In the data rows, the value 128 means zero.
Some points, each followed by its number:
[134 112 148 103 143 136  77  75 154 255  87 134 135  90  72 141 121 133
 201 143 130 141  92 174 135 125 109 127 184 119] 0
[183 125 194 124 139 132 143  85 122 222  88 149 135  84 100 168 120  98
 184 134  91 139 121 193 136 122 117 102 173 118] 1
[172 118 185 129 139 128 163 104 135 179  73 155 135  84 117 173 107  90
 134 119  97 119 118 172 136 109 115 103 174 115] 2
[168 126 143 123 142 151 136  98 134 127 107 137 134  52 119 111 115 108
 102  91 134 120 121 148 121 108 116 127 170 110] 3
[157 141 142 123 140 165 113  96 132 125 121 119 135  35 121  61 123 134
  95  93 156 120 121 149 116 119 109 137 137  82] 4
[118 142 117 106 140 180 125 100 123 130 141 105 134  62 137  75  95 112
 110  98 158 104 126 156 117 144 109 137 157  84] 5
[117 149 120 126 112 126 144 106  93  87 162 106 134  75 153 160  80 105
 127 119 134  98 129 137 136 175 114 137 118 126] 6
[ 86 129 136 103 114 163 133  90  89  82 144  73 134 103 142 148  95 113
 147 172 119  98 125 134  93 155  73 105 129 187] 7
[ 91 147 133  66 125 183 124  67 122  87 162  52 141 103 142 140  86 180
 157 227 138  85 126 104  80 154  80  94 109 228] 8
[131 138 128  67  91 177 124  89 122  90 158  97 143 161 145 139  69 171
 168 243 135 105  97 100 125 115  71  92  81 248] 9
[153 132 130 120  95 182 117  85 142  96 158  96 169 104 144 110  82 199
 147 227  89  89 176 112  76 168  91 112  82 194] 10
[137 156 140 150 111 151 157  94 142  93 145 121 128 101 130 191  37  77
 142 177 128  66 171 136 103 188  88 105 104 165] 11
[108 130 130  94 137 104 153 123 140 117 108 148 123 122 192 132  73  76
 143 153 132 144 169 136 140 170 124 125 125 124] 12
[125 109 108 115 133 131 126 128 121 145 131 119  88 164 200 108 142 104
 158  99 143 169 167 151 128 157 131 141 114  92] 13
New points follow, each followed by the numbers of its three nearest points above by angle, nearest first.
[175 125 203 123 141 129 143  85 124 203  90 151 134  90 106 166 120  95
 183 133  95 135 118 194 137 121 116 103 167 115] 1 2 0
[124  98 110 121 130 129 122 106 120 139 133 110  84 167 187  68 163 125
 118  87 153 191 157 157 128 116 130 141 115  92] 13 4 5
[155 140 137 122 140 168 118  92 134 126 136 118 135  33 120  89 140 120
  97  91 141 120 122 148 117 120 113 138 161  68] 4 3 5
[ 90 109  78 109 107 127 156 154 140  74 100  96 147 197 125 181 163 112
  87 117 139  61  68  97 122  49 127 116 100 109] 9 7 8
[178 125 208 123 140 135 107  66 139 238  90 147 135  84  95 135 121 119
 206 141 110 139 118 201 135 139 108 100 169 117] 1 0 2
[116 153 152 144 127 115 143 116 162  94 140 137 151  92 137 147  99  87
 140 150  95 103 173 138 135 186 122 126 125 150] 11 12 6
[ 95 105 133 111 140 150 122 142 140  56  99 114 178 228  84 157 162 163
  82 129 145  30  56 122 122  54 138 131  30 113] 9 8 10
[ 95 106 115 113 129 147 146 158 140  57  99 115 161 203  88 132 166 141
  87 129 142  43  85 125 122  53 116 125  50 114] 9 8 7
[122 163 133 144 143  94  91 161 171 110 178 171 137 130  95  96 156 165
 103 102  98 150 125 109 154 142 197 218  94 141] 4 13 10
[142 121 141 176 143 125  86 119 123 178 144 157  92 116 105 135 150 173
 125 119 107 185 108 111  92 107 125 179 226 167] 0 1 3
[105 115 141 181 148 129 141 184 106 159 154 138 108 106  95 143 111 185
 140 107 115 192 146 105 131 135 126 180 218 164] 0 1 2
[131  93  80 114  95 124 150 154 122  82 103  94 147 196 151 165 163 110
  88 117 138 112  99 103 129  63 127 114 103 110] 9 13 7
[108 170 123 154 145  78 123 174 181 126 190 199 169 110  87  52 153 131
  89  91  92 165 169 100 175 145 219 203 116 148] 4 12 13
[102 109 110 105 139 132  95 147 139  52 107 117 149 212  96 113 180 178
  85 128 164  25  60 102 125  51 142 156  44 112] 9 8 10
[132  97 105 122 128 129 122 106 122 135 119 110  83 173 171  61 175 109
 104  82 162 171 126 127 128 118 119 131  90  94] 13 4 5
[154 122 145 161 144 145  81 109 123 255 120 152 104 116 108 125 149 179
 166 123 121 187 116 125  95 108 122 136 227 142] 0 1 2
[ 88 109 102 114 129 145 177 161 140  52  96 111 161 212  82 203 168 123
  83 118 118  53  65 127 120  52 122  96  85 110] 9 7 8
[121 154 120 138 143  90 105 150 150  58 169 175  72 131 136  81 164 170
 103 117 136  53 112 104 127 117 197 164 106 135] 4 6 10
[132  93  76 113  96 124 150 152 122  78  99  93 144 189 151 167 164 110
  83 119 139 112 102 102 129  65 127 113 100 108] 9 13 7
